In the rows, zero is written as 128.
Each row of A is roughly a mix of the hidden directions of one of 4 groups; some rows fit no group.
A:
[[ 75 100  87 131 178 160 127 141 121 101 158]
 [158 153 126 148 141 121 116 100 141  90  51]
 [ 82 108 118  96  76  90 133 177 113 139 118]
 [104  93 102 133  86 139  96  69 161 139 104]
 [118  89 112 131  86 109 195 146 105 107 155]
 [144 178 145 123  99 104  83 145 168 173 112]
 [169 133 131 171 179 154 137 181 141 128 152]
 [ 78 105 114 121 151 129 108 179 162 162 166]
 [126 126 141  78 182  83 134 165 147 162 122]
 [124 101 143 119 106  55 118  82 138 147  95]
 [150 134 104 178 151 116 153 151  85 177 158]
 [ 73 125 103 160 158  72 131 132 130 168 145]
 [ 98 141 128  75 139 129 173 142 153  69 143]
 [150 152 150 169 137 154 149 108 195 125 164]
 [153 143 112 120 142 118 103 150  87 157  54]
 [129 128 100 159 194 158 176 158 148 127 127]
 [110 155 170  89 141 180 169 146 161 123 142]
 [ 75 148 129 118 131 130  80 184  91 136 110]
 [153 128 107 123 195 149 127 120  95 113  72]
 [114 163 186 117 121 122 147 140 114 195 107]
 [130  79  98  84 132 106 155  68 112 125 147]
 [ 95 176 112  99 178 138  83 143 121 161 140]
 [153 160  62 110  85 138 163 109 111 114 145]
 [159 124 126 162 180 125  77 144 149 177 120]
 [ 99 184 129 117 148 164 133  87 123  77 149]
 [138 180  66 106 129 133 179 135 145 105 133]
 [ 82 109 134 101  55 161 143 103 138 127 127]
 [161 108 137 111 109  99 106  71 144 139  69]
 [121 143 135 130 152 142  61 133  70 121  87]
 [ 88 173 117 174 106 130 129  87 137 109 173]
 [ 90 147  93 117 126 114 124  95  52 135 111]
 [127 161 182 130 154 140 168 144 121 189 113]
 [153  61 116 117 116 123  88 107 134 124  73]
 [ 97 116  85 154 152 181 125 108 100  80 137]
 [ 91  89 139  99 120  79  85 164 102 127 148]
 [ 95 122 190 127 170 119  94 153 162 102 114]
 [130 205 135  91 125 137 125 103 131  91 162]
 [160 108 148 186 150  82 121 133 103 173 122]
 [136  50 133 120 119 114 119 107  81  99 150]
 [120 122 138  87 121 101 122  77 184 140  84]
 [ 67  79 111 150 174 151 112 110 125 148 124]
 [154 136 171 133  91 107 169 146 139 191 120]
 [145 133 127 185 102  76 122 149 124  80 156]
 [116 154 134 163 178 176  94  93 115 111  98]
 [155  94  91  78 177 119 140 116 109 160 100]
 [125 147 120 154 172 128 151 184  91 107 174]
 [132 126 131 170  75 130  78  81  97 111 134]
 [178 128 155 181 129 157 128 111 110  85  91]
 [159 166 120 158  88 109  88  82 157 118 153]
 [ 79 139 182  86 123 139 141 137 150 113 175]
 [161 129 134  65 122 193 149 120 122 152 140]
 [ 90 131 104  83 173 124  81 124  91 152 144]
 [150 137 106 196 174 107 140 149 101 161 132]
 [ 84 156 191  93 129 105 136 127 143 163 152]
 [106 146  67 104 147 166 129 142 161  81 137]
 [ 73 116 124  75 158 140  71 130 125 112 133]
 [150 136 182  85  92 144 146 141 158 133  80]
 [181 124  92 164 176 103 131 133 165 154 143]
 [ 83 118  93  98 165 139 181 136 147 115 165]
 [ 86 108 123 128 148 214 133 134 126 109 114]
 [ 90 133  93  89  99 138 140  84 138  91 171]
 [ 64 169 125  70 138 134 134 126 154 118 149]
 [112  97  94 188 114 102  94 123 139 177 131]
 [ 81 184 128 146 123 142 122 173 161 152  96]
 [ 94 187 132 100  94 126 116 156  94  96  98]
 [180 153 151 128 138 138 123 123 186 177 103]
 [ 91 122  86 168 121 136 132 169  91 118 178]
 [128 149 173  95  63 124 156 128 172 136 132]
 [151 127 163  82 140 128 112 200 101 110 133]
 [119  58  83  75 134 122 146 136 128 125 145]
 [129 105 116  50 122 135  89 158 121 137 162]
 [ 88 161 148 133 132 168 121 169 137 157 184]
 [151  94 126 169 168 110 113 109 139 143  62]
 [126  87 111  81 124 123  82 174 138  84 140]
 [179 115 135 153 138 128 148  84 189 151 152]
 [102 184 159  88 167 140 123 107 133 172 116]
 [139 192 166 126  81 129 103 117 146  89 142]
 [167 169 154 151  92 119 173 129 166  94 118]
 [ 89 156 119  81 108 143 132 164 146 107 186]
 [169 114 119 176 145 152 108 109 132 184  88]
 [135 107 171 136 165 102 155  89 133  67 127]
 [112 138  95  80 167 123 111 154  65 140 115]
 [117 178 127  69 149  98  96 133 129  88 150]
 [ 67 182 109 132 152 165 160 123 146 114 117]
 [180 157 133 109 134 140 147 118  78  69 132]
 [115 150  86  70 115 149 126 187 153 139 135]
 [111 118 174 126 143 135  69 175 140 159  96]
 [122 154 117 112 136 123  93 171  76 142  70]
 [121 122 148 162  92 110 112 148 194 176 119]
 [179 148 158 170 149 150  78  96 135 127 107]
 [161 146 136 108 139  69  99 110  71 105 114]
 [ 67 124 117 101 125 103 136 120  60 117 150]
 [165  83 119 147 105 125 146 163 153  67 146]
 [ 89 118  67 159 137 128 134 168 133 102 171]
 [146 113  61 132 113 111 113 132 110  72 165]
 [125  83  92 142  77 136 122 102  81  93 143]
 [175 136 117 173 158 121  89 122  87 167 108]
 [ 88 131 130 137 180 158  82  82 139 133 159]
 [ 85 116 160 141  79 146 123 134 103 188 149]
 [147 142  70 146 109 123 134  73 141  84  98]
 [171 102 100 115 104 117 163  78  98  87 135]
 [134 113 149 158 175  74 158 167 156 127 154]
 [143 114 124 157 152 116  58 132  79 110  98]
 [121  80 124 134 106  76 163 147 150  77 147]
 [123 103  99 141  94  85 134 117  67  90 150]
 [116 135 130  88 150 161 176 145 181  87 119]
 [117 103 179 124 123 123 104  76 151  80  94]
 [103 200 137 112 106 125  97 177 123 132 105]
 [123 116 156  98  66 140 106  79 147 152  98]
 [131  92 136 106 190 141 119 174 136 166  96]
 [ 59 117 112 120 160 153 104  95  90 107 116]
 [106 119 112 101 158  90  56 120  90 124 134]
 [112 167  98  81 120 130 186 109 107  90 122]
 [114  74 146 148 118 110 204 134 148 119 122]
 [152 165  49 117 117 140 146 158 127 153 114]
 [155 119 122 142 106 125 189  75 178 123 122]
 [ 99 168 148  96 166 111  81 118 138 178 135]
 [121 130 153 158  92 208 152 120 126 132 103]
 [126 173 103  93 100 114 155 116 109 122  61]
 [183 142 133 158 147 144 107 126  60 147 109]
 [102 136 148 130  72 162 146 112  84  80 109]
 [ 86 129 129  82  73 157 130 121 142 155 171]
 [144 120 162  95  92  70  99 133  94 160 107]
 [124 178 117 189 166 111 163 122 118 118 159]
 [125 152 145 170 154  99 177 179 152 103 147]
 [138 141  75 145 172 114 193 114 151 134 118]
 [ 93 155 137  94 109 122  96 175  77  97 142]
 [ 88 126 120 150 178 156 104 185  98 143 113]
 [104 152 122 157 149 140 134 124 166 196  85]
 [144 105  71 138 118 119 120  82  94 117  74]
 [ 89 141 131 118  85 119 116 147  69 110 178]
 [161 156 191 135 152 125 177 118  94 139 109]
 [142 172 147 124 125 139 117 120 215 130 141]
 [163 174 134  98 115 101 124 157 168 162 171]
 [ 44 136 107  92 101 110 134 115 138 123 150]
 [114 188  75 157 117 134 151 138 121 141 175]
 [106 115 110 127 187 143  95 157 184 125 156]
 [ 87 111  82 132 160 114  97 132 134  90 181]
 [112 131 129  87 141 187 167 160 169 134 156]
 [141 152 105 200 143 123 130  98 126 165  87]
 [154  89 152 192 117 152 147 101 135  94 101]
 [104 138  79 126  87 146  62 145 154 132 115]
 [155 104 136 104  65 152 171 106 106 141  95]
 [118  83 159 170 106 125 119 187 149 134 162]
 [122 139 183 136 128 119 137  73 133  64 125]
 [112 140 102 161 192 109 180 134 156 143 143]
 [153 153 147 126 176 102  98 132 133 196 107]
 [113  89 102 112 119 123 168 115 193  92 106]
 [ 88 101  95  71  86 164 132 135 132 112 105]
 [130 116 163 172 126 160 172 169  91 146 158]
 [108 112 144 121 123 166 213 135 106 107 122]
 [124 158 210 142 155 130 145 148 105 155 134]
 [116 107 115 110 174  83  88 140  94 177 137]
 [105 167 104 127 113 127 164  90 144  76 174]
 [ 93 203 134  94 120 135 107 104 146 110 157]
 [133 139 140 125 141 143 102 180 130 195  83]
 [163 154 143 154 146 174 125 150  61 143 136]
 [116  87 113 112 158 164 156 135  67 139  91]
 [ 90 126 148 118 121 194 190 139 124 138 114]
 [149  73 115 126 149 103 122 178 120 183 138]
 [131 152 147 134 179 189 173 155 140 144 131]]

Here is one row from each group, named. Which group is each of the other rows in?
[150 134 131 116 113  90  81 154 150 195 110] | (64)
[126 128 154  64 147 135 176 156 166 134 100] | (23)
[124 175 120 109 103 149 103 196 106 149 154] | (97)
[150 101 168 173  90 100 114 155  93 144 162] | (46)

[137 162 164 124 165 124 154 159  63 117 153] | (46)
[113 176 169 129  55 117 141 106 133 119 142] | (23)
[140 111 163 138 177 112 191 144 172 132 118] | (46)
[158 117 144 145 132 140 139  56 168 109 168] | (64)
[100 120 135  88  85 143 156  68 153 105 148] | (97)
[137 164 184 111 134 124 172 115 107  79 155] | (97)
[ 93 133 175  79  96  82 140 130 132 104 158] | (46)
[172 112 132  92 149 133 151 171 109 174  86] | (97)
[155 117 121 155 146 156 156 188 135  83 165] | (46)
[142  81 104 125 171  84 152 165 104 164 133] | (23)
[149 129  73 175 171 125 125 155  83 112 135] | (46)
[176  79 165 109 120 127 122 139  76 157 107] | (97)
[ 77 163 146 125  96  80 145 129 114 121 178] | (23)
[141 167 149 112 195 120 112 141 164 167 105] | (23)
